(in the rows, 128 means zero)
Each path below is one point turned by a fixed rotation once a step. After each direction that follows a path, write how fast that rotation turns it, in deg/step (0 if it stays still).
Each turn is a multiple of 5 degrees from 10 to 175, or 0.
Each row of a path follows its step; steps can be skipped.
path 1
step 1: [124 118 119 128 119 129 141 135 150 146 114 130 140 137 133 124 128 127
 138 140 126 117 134 131 126 136 117 135 137 134 132 125 132 133 133 133]
step 2: [130 132 133 128 128 149 125 122 132 121 134 118 124 143 126 125 128 136
 135 124 119 140 126 123 123 142 114 122 136 127 127 119 117 149 122 120]
step 3: [135 132 128 132 126 131 113 151 140 134 113 149 126 133 132 129 131 127
 124 129 122 122 130 138 132 135 132 112 128 133 123 136 130 138 123 120]
step 4: [124 127 143 120 144 123 133 129 129 118 127 124 123 137 120 137 130 132
 115 119 124 123 129 143 121 129 121 133 131 142 130 118 127 132 136 106]
step 5: [147 135 146 128 109 119 130 136 145 118 129 128 130 136 134 129 110 123
 124 125 130 115 126 121 131 121 130 135 138 129 127 137 137 129 123 126]
step 7: [142 140 129 134 111 120 127 120 123 124 123 138 117 113 130 111 126 135
 134 134 123 118 128 123 127 126 137 120 136 131 129 109 128 126 131 117]
step 8: [120 132 132 134 143 112 121 125 128 127 139 122 143 129 135 124 139 122
 129 134 132 126 136 126 140 125 131 120 134 134 105 123 122 121 121 115]
step 9: [137 126 138 126 123 121 126 120 120 132 115 128 131 124 135 122 139 125
 127 127 135 105 124 125 133 127 115 142 115 138 125 112 130 138 122 144]
step 10: [124 124 130 121 114 123 129 130 125 113 136 120 145 128 128 131 137 116
 130 118 123 131 113 128 119 133 123 117 130 110 107 122 123 129 134 135]
Directions:
[129 121 128 129 133 129 125 130 130 132 126 132 129 130 128 131 129 129
 128 131 130 126 128 127 136 127 130 129 123 124 128 127 129 128 128 127] : 135
[127 127 128 128 129 129 127 126 125 127 128 129 130 127 125 128 124 131
 126 129 131 134 132 126 128 129 131 126 124 131 133 133 127 124 130 135] : 0
[128 128 128 126 128 126 123 130 127 129 131 133 124 127 129 126 133 130
 129 126 125 130 127 131 123 130 133 123 125 126 130 126 129 125 133 125] : 95
path 2
step 2: [119 123 126 129 119 133 117 131 131 117 130 126 122 132 128 114 135 117
 111 117 144 134 122 127 141 119 124 137 126 136 133 132 134 127 130 130]
step 3: [130 126 125 122 133 131 118 124 133 136 126 111 134 134 128 131 132 114
 118 127 146 126 120 134 138 125 133 123 134 121 137 129 123 133 110 130]
step 4: [133 126 132 124 129 128 110 125 136 130 132 119 134 131 125 134 127 121
 113 120 138 145 126 131 124 134 125 131 130 123 133 120 136 124 140 143]
step 5: [125 127 127 130 120 138 135 116 134 131 125 119 139 145 119 123 142 113
 123 122 131 131 119 140 123 119 127 132 132 129 130 123 126 129 136 130]
step 6: [125 116 142 136 129 130 118 124 119 127 124 134 127 137 129 114 134 117
 120 124 148 138 120 130 137 123 117 137 126 129 137 126 134 128 126 131]
step 7: [139 128 124 124 130 131 110 118 132 131 125 114 124 136 135 123 142 115
 128 132 136 129 120 136 125 133 131 131 128 121 143 125 123 124 116 124]
step 8: [129 127 125 131 126 137 116 124 137 121 135 125 126 126 137 130 128 109
 114 114 135 134 127 140 122 133 122 137 127 127 133 134 137 127 139 138]
step 9: [125 135 127 138 124 136 129 114 132 131 128 119 132 137 121 126 137 111
 123 117 142 131 123 136 129 114 139 126 130 138 128 134 126 128 121 135]
step 10: [132 121 134 135 131 135 117 118 125 134 122 131 133 133 133 125 133 125
 108 125 143 140 127 127 141 132 127 127 133 129 135 119 139 126 122 134]
Directions:
[121 127 128 128 123 133 133 132 130 127 127 130 130 127 125 127 129 126
 128 125 131 126 127 129 126 127 125 130 126 129 127 136 128 129 129 126] : 110
[126 126 124 126 135 125 130 131 127 130 131 125 122 125 125 129 132 129
 126 129 128 131 129 134 127 130 126 126 127 128 131 131 129 130 128 128] : 85
[128 130 128 129 133 129 132 127 129 128 127 127 128 129 126 129 123 126
 128 125 124 128 126 130 121 125 131 128 124 128 128 127 130 126 131 136] : 90
path 3
step 0: [135 133 139 112 131 108 130 121 122 127 134 126 115 131 108 127 124 128
 119 126 123 133 128 130 129 137 142 120 127 135 130 131 153 125 129 128]
step 2: [136 140 133 124 137 135 133 115 131 132 124 131 107 112 126 144 136 123
 119 134 139 121 129 140 131 124 137 117 129 127 131 124 131 141 119 136]
step 4: [125 131 137 113 130 124 126 126 126 125 133 143 124 123 139 129 120 125
 118 141 134 114 136 125 138 121 140 115 122 119 114 114 131 117 135 113]
step 5: [133 133 147 123 112 134 123 112 129 131 129 138 129 109 133 131 123 114
 117 130 118 123 108 124 131 134 130 110 120 127 133 126 131 129 131 134]
step 6: [122 129 135 116 116 136 127 125 116 136 129 137 140 115 129 141 130 111
 122 110 139 122 130 131 121 120 132 133 138 107 123 126 130 127 134 133]
step 7: [122 129 119 132 127 134 129 129 140 125 137 131 127 119 140 122 112 115
 127 123 136 115 117 134 130 131 155 122 137 117 117 124 125 140 133 130]
step 8: [128 135 138 117 120 121 121 125 128 134 131 117 128 137 134 128 126 117
 120 119 113 127 125 127 116 127 146 112 134 126 124 137 123 127 152 122]
step 9: [129 138 122 119 116 128 121 116 121 125 131 134 138 135 123 117 120 108
 126 117 134 112 127 130 129 129 123 118 146 134 125 133 126 126 125 109]
step 10: [145 133 132 137 131 139 130 115 124 127 118 122 121 117 133 125 122 118
 129 111 134 133 117 138 116 129 133 124 136 135 110 133 136 138 129 115]
Directions:
[130 130 125 124 128 130 124 127 127 129 133 129 131 127 125 126 128 128
 131 130 128 131 130 125 130 128 128 134 134 124 124 125 129 125 125 126] : 130
[129 126 134 126 128 129 127 127 123 125 128 132 130 126 127 128 123 127
 128 126 130 132 128 127 125 134 123 127 127 131 131 126 130 129 127 123] : 80
[123 126 129 128 126 130 128 126 128 129 127 128 131 123 126 128 126 130
 130 131 128 124 124 128 123 130 129 124 130 121 128 126 123 126 132 126] : 25
path 4
step 0: [133 113 117 111 120 130 117 119 126 130 128 139 133 129 133 115 148 133
 130 126 130 128 124 143 122 124 125 129 129 134 123 135 135 125 128 125]
step 2: [122 136 128 149 126 127 132 140 122 115 134 120 120 129 130 126 132 137
 138 138 127 135 133 123 134 112 128 128 127 121 139 119 125 127 131 139]
step 3: [119 125 118 132 125 126 129 121 120 129 130 124 120 135 137 112 117 130
 132 120 140 111 135 137 128 122 128 118 133 129 138 130 121 116 129 132]
step 4: [118 120 115 111 131 131 140 126 125 127 115 133 120 134 129 125 139 121
 128 119 130 123 123 144 133 133 123 133 132 123 113 131 121 126 119 123]
step 5: [114 128 126 124 138 130 139 135 128 124 127 128 130 118 130 127 135 126
 134 129 126 138 125 124 139 127 116 145 122 132 120 129 135 149 142 124]
step 6: [130 131 140 140 131 122 119 131 125 120 129 133 129 139 132 119 119 133
 127 138 140 131 120 127 134 117 111 123 121 131 135 129 131 138 139 139]
step 8: [138 129 116 125 133 129 134 127 118 127 127 118 138 127 130 132 157 122
 129 114 129 131 130 133 138 130 132 130 134 134 123 136 120 123 130 125]
step 9: [122 121 126 135 140 129 130 131 119 117 138 112 131 123 126 130 134 140
 130 131 113 138 127 130 135 121 115 129 143 119 124 130 138 131 137 125]
step 10: [116 128 133 128 122 120 126 123 128 118 132 120 116 137 123 113 116 128
 127 117 131 133 125 119 123 118 114 123 125 110 141 133 128 126 133 132]
Directions:
[127 127 127 124 130 127 129 123 131 131 132 129 129 126 121 128 132 129
 127 130 134 125 130 132 130 129 131 125 125 125 127 130 126 127 127 131] : 95
[131 134 128 125 129 127 127 126 126 131 128 126 132 126 129 132 124 129
 124 125 132 130 123 129 130 125 124 130 129 132 123 125 128 129 127 132] : 40
[125 126 133 129 131 130 129 127 126 130 127 131 129 126 125 134 132 128
 134 127 129 131 126 126 134 129 129 129 133 129 130 125 127 130 126 126] : 100
[127 127 126 129 128 126 132 125 132 131 124 122 131 126 129 128 133 127
 127 135 127 129 127 128 123 130 122 130 130 127 127 127 129 129 129 125] : 90
path 5
step 1: [114 119 121 125 125 126 130 131 133 124 133 129 124 130 125 134 132 140
 133 141 128 121 133 124 124 124 125 117 147 115 142 134 135 125 129 124]
step 2: [124 108 135 127 120 127 128 127 122 129 130 123 132 130 128 130 129 134
 132 129 127 116 127 108 131 134 132 128 137 127 128 113 131 118 125 117]
step 3: [127 124 131 117 133 124 120 135 119 137 134 119 122 134 121 122 126 133
 123 132 135 112 128 119 125 121 134 118 138 120 122 136 143 127 124 128]
step 4: [124 114 131 128 123 128 125 124 124 126 125 113 121 131 120 121 124 123
 116 137 124 121 128 126 115 131 117 134 128 125 113 118 136 119 128 128]
step 5: [124 138 127 128 129 125 132 121 118 135 122 118 131 141 117 123 123 130
 118 133 135 122 118 137 120 134 119 125 144 119 132 129 133 123 118 129]
step 7: [120 127 124 124 136 126 137 133 138 129 124 124 140 138 129 125 125 141
 118 128 134 116 133 124 142 130 123 119 139 126 133 120 131 119 118 124]
step 8: [126 126 125 122 126 141 123 125 129 125 132 124 126 117 128 127 136 129
 122 119 133 119 141 111 128 119 118 118 135 114 122 121 132 120 120 126]
step 9: [121 118 124 119 132 135 125 132 135 123 134 126 139 132 111 117 133 127
 131 128 123 113 125 132 130 125 126 129 139 122 122 115 141 129 127 132]
step 10: [119 127 130 128 120 137 114 120 129 138 119 126 129 124 122 116 129 123
 134 135 118 122 123 123 113 123 122 119 141 118 129 123 130 122 126 120]
Directions:
[126 128 125 125 129 130 131 129 128 138 127 127 127 130 126 127 129 125
 128 127 130 133 132 131 129 127 133 128 128 126 132 129 131 125 127 125] : 160
[131 126 126 129 130 127 131 123 132 133 127 128 135 129 130 126 122 128
 130 126 126 126 124 127 128 132 129 129 129 133 128 125 128 124 129 127] : 145
[125 127 123 128 130 133 129 126 133 125 124 131 132 126 128 126 131 130
 128 122 129 129 129 130 131 124 126 126 128 125 128 125 123 130 127 131] : 40
path 6
step 0: [133 131 135 125 127 127 142 122 132 130 135 113 133 128 136 115 130 119
 129 108 125 105 129 127 143 135 128 117 132 118 122 134 123 119 141 127]
step 1: [128 128 130 123 128 131 124 138 126 123 137 132 143 123 122 127 113 135
 127 111 117 122 127 139 143 132 123 117 129 142 118 128 135 112 130 110]
step 2: [125 136 124 130 138 121 121 126 125 135 131 115 142 137 113 134 117 135
 123 138 119 128 121 137 128 147 132 119 122 119 132 125 115 120 137 111]
step 3: [138 117 139 120 135 126 131 138 137 134 136 118 122 116 115 121 118 118
 142 139 139 141 128 144 127 137 130 130 121 118 127 125 122 114 130 121]
step 4: [137 117 127 132 125 127 118 132 121 127 132 122 111 126 116 123 126 127
 122 113 122 129 128 152 112 115 132 138 117 122 136 132 125 129 133 117]
step 5: [127 134 141 127 133 114 113 125 136 133 124 128 124 133 122 121 131 123
 126 139 132 123 111 144 122 114 116 132 127 128 144 136 146 132 124 123]
step 6: [139 130 139 128 116 131 123 126 130 127 132 117 129 129 137 118 122 129
 105 143 142 117 135 128 139 109 128 131 120 117 140 123 130 126 126 131]
step 8: [125 133 132 138 137 123 130 131 118 132 112 107 129 132 118 139 137 139
 125 130 129 112 138 127 140 131 118 147 133 137 127 115 129 130 126 128]
step 10: [128 123 120 122 126 135 144 138 133 125 139 134 132 129 111 140 139 130
 128 122 111 128 140 132 134 115 132 123 120 142 141 113 129 122 121 120]
Directions:
[133 119 130 122 124 130 131 126 124 127 132 125 128 128 130 128 126 124
 129 130 129 128 128 124 131 127 128 129 126 127 127 131 128 126 129 128] : 120
[129 129 128 126 127 130 127 132 128 122 127 127 129 133 127 123 127 130
 132 129 127 123 126 128 134 128 131 131 131 129 127 128 124 133 127 129] : 45
[123 125 129 134 126 129 127 127 130 127 131 128 128 127 133 128 127 128
 126 128 130 122 125 130 127 128 128 133 128 126 129 131 131 128 122 133] : 45
path 7
step 0: [113 132 137 137 118 129 124 143 129 124 109 119 140 121 141 136 127 132
 139 120 125 121 127 119 133 129 124 137 127 138 134 126 140 126 138 121]
step 1: [119 119 119 128 121 123 135 127 127 125 135 124 144 122 133 134 124 129
 128 144 128 133 136 136 133 130 113 141 140 134 133 107 126 130 141 130]
step 3: [118 144 130 124 125 115 120 138 124 141 130 116 127 121 136 118 137 138
 122 125 131 131 138 121 136 138 122 126 111 126 127 124 128 133 117 113]
step 4: [131 128 124 122 107 138 114 141 117 129 107 125 137 125 128 136 128 123
 118 126 129 133 132 137 126 135 122 137 131 141 133 123 131 126 120 122]
step 5: [133 129 126 120 129 118 139 119 119 116 118 124 137 127 128 135 134 131
 113 128 111 135 130 135 128 118 104 127 142 124 124 121 128 127 131 126]
step 6: [142 136 126 133 126 116 130 137 120 122 135 116 132 113 133 116 136 125
 131 133 115 142 124 128 136 126 135 116 128 130 107 124 135 127 125 139]
step 7: [127 137 137 126 118 124 122 138 120 132 124 132 134 118 132 134 134 134
 126 124 131 138 122 109 143 124 133 131 114 124 141 122 148 139 127 130]
step 8: [132 131 132 120 123 130 124 133 123 124 128 135 131 126 121 119 124 132
 131 130 131 147 124 143 133 135 115 135 140 138 150 117 135 129 136 122]
step 9: [132 134 142 123 124 128 152 127 130 127 119 128 133 129 131 128 120 134
 129 137 119 127 119 140 145 124 121 108 136 133 124 121 125 121 127 121]
Directions:
[126 127 126 130 127 130 123 128 132 127 127 127 129 131 123 132 127 125
 130 131 124 129 130 130 129 123 125 123 130 130 128 126 130 127 130 121] : 90
[127 124 128 127 125 129 130 131 125 126 132 125 126 131 126 129 129 127
 126 126 124 126 133 128 127 128 127 131 122 129 127 125 121 126 124 125] : 40
